The same turns and mirrors carry the whole set onto itself, and each row onto the other rows of its family. Which rows share a family with each named row? Give them in list order.
These 30 rows form 6 families of 5 rows each.
j_859: 7 5 7 2 -5 1 -3 21 8
j_914: 9 6 -2 6 -12 -6 -9 17 4
j_98: -9 -4 9 10 10 3 9 0 1
j_95: -11 -6 -8 -14 -7 -4 3 2 -3
j_893: 13 -4 -1 0 -8 17 3 -8 2
j_340: -4 -10 -1 15 5 -3 -4 -4 9
j_747: 11 1 -1 -5 13 4 -7 14 -7
j_569: -2 -7 2 -12 6 -6 9 5 -6
j_670: -4 -6 1 -3 -8 -5 16 -2 -9
j_712: -1 7 -2 8 -11 -10 -6 13 9
j_640: 5 -12 -5 -13 -8 -5 6 -3 0
j_814: 6 1 -4 2 -6 -13 -5 20 -2
j_378: 6 -5 -2 2 -13 -7 -5 10 14
j_125: 5 4 11 3 -6 17 10 4 2
j_122: 13 -6 -8 4 10 7 -13 0 -1
j_505: 13 0 -11 -1 8 -1 -11 5 -13
j_918: 12 5 -9 2 8 9 -12 1 -10
j_148: -8 1 -2 18 8 -1 -4 -4 1
j_60: 16 6 0 2 -13 14 3 8 -8
j_373: 9 6 2 7 -17 15 5 -1 -2
j_404: -5 4 -4 3 -10 -1 -11 17 10
j_705: -8 -2 2 19 1 1 4 -7 -2
j_643: -3 2 4 24 -1 3 3 4 1
j_402: 7 -4 -7 3 13 1 -3 3 -17
j_507: -15 -2 -4 13 6 7 -4 -2 2
j_928: 0 4 -3 -4 -14 20 3 -1 0
j_941: 7 6 -1 -3 -12 15 7 -7 -6
j_394: 4 1 -12 -4 8 13 -13 5 -8
j_589: -4 -7 -5 -7 -3 -11 8 -3 -10
j_579: -2 -1 -6 -13 -9 -11 7 1 -5

Which other rows belong to the same family as j_507? j_95, j_404, j_928, j_394
Which other rows belong to the same family as j_705? j_914, j_505, j_373, j_589
Which other rows belong to the same family as j_859? j_98, j_747, j_569, j_125
Which other rows belong to the same family as j_712? j_918, j_148, j_941, j_579

The same turns and mirrors carry the whole set onto itself, and each row onto the other rows of its family. Which rows share a family with each named row? Give them in list order.
These 32 rows form 4 families of 8 rows each.
j_182: 13 7 16 25 -3 6 8 2 -3 -13 -2 0 10
j_339: 25 -10 10 2 9 -23 -6 -14 0 -4 0 9 -3
j_455: 38 0 19 11 7 -7 -4 -13 3 -6 6 -10 10
j_487: 31 5 29 4 -7 -7 -13 -4 4 -7 4 -6 1
j_555: 19 3 14 27 -2 4 7 2 -10 -15 4 -7 10
j_41: 32 8 25 0 -3 -6 -9 -8 0 -13 9 -11 7
j_793: 34 3 21 8 4 -3 2 -15 2 -10 12 -11 10
j_204: 15 3 15 29 -2 5 7 2 -4 -10 4 -11 2
j_103: 13 5 20 16 -11 -1 -3 4 -16 -16 1 -3 12
j_628: 3 -5 7 13 9 -13 5 -1 -20 -9 4 7 1
j_248: 31 7 24 -2 -5 -3 -10 -11 7 -8 1 -4 6
j_566: 19 -8 19 -2 6 -20 -6 -16 -4 2 6 10 -4
j_957: 0 -3 5 5 13 -8 5 -2 -15 -5 8 4 -1
j_128: 0 -5 9 17 9 -9 8 -8 -16 -1 4 4 -2
j_849: 6 -1 7 14 9 -12 -2 12 -15 -15 2 0 -9
j_308: 12 5 17 13 -17 4 0 0 -6 -14 3 0 13
j_231: 1 1 6 4 11 -8 -3 10 -11 -10 6 -1 -9
j_599: 34 -2 23 15 4 -3 4 -17 5 0 10 -4 7
j_776: 9 9 20 17 -10 3 0 3 -7 -13 -5 2 11
j_269: 23 -7 7 4 9 -22 -3 -5 6 -12 6 5 -15
j_822: 18 -5 12 -5 11 -17 -2 -17 2 -1 3 9 -5
j_479: 23 -1 9 -1 14 -14 -7 -5 10 -6 2 2 -14
j_576: 17 4 11 22 -8 8 7 2 -1 -15 5 -4 8
j_960: 0 5 9 10 14 -6 0 11 -10 -10 -1 2 -6
j_950: 26 -5 13 9 12 -16 -5 -2 8 -4 7 0 -18
j_44: 19 -8 10 -2 5 -24 -2 -15 -1 -8 7 11 -6
j_639: 35 3 24 3 0 -9 -12 -9 0 -7 2 -9 10
j_31: 7 6 23 14 -14 0 -4 -3 -15 -8 -1 -4 10
j_674: 34 3 18 9 5 1 2 -15 10 -5 6 -6 6
j_696: 28 -8 9 5 11 -22 -8 -5 6 -8 0 3 -10
j_707: -3 1 10 9 13 -7 5 1 -15 -6 1 6 1
j_664: 2 1 12 12 3 -10 -6 11 -10 -10 0 -3 -13

Which other rows belong to the same family as j_849? j_555, j_103, j_628, j_248, j_822, j_479, j_674
Which other rows belong to the same family as j_204? j_487, j_566, j_128, j_599, j_950, j_31, j_664

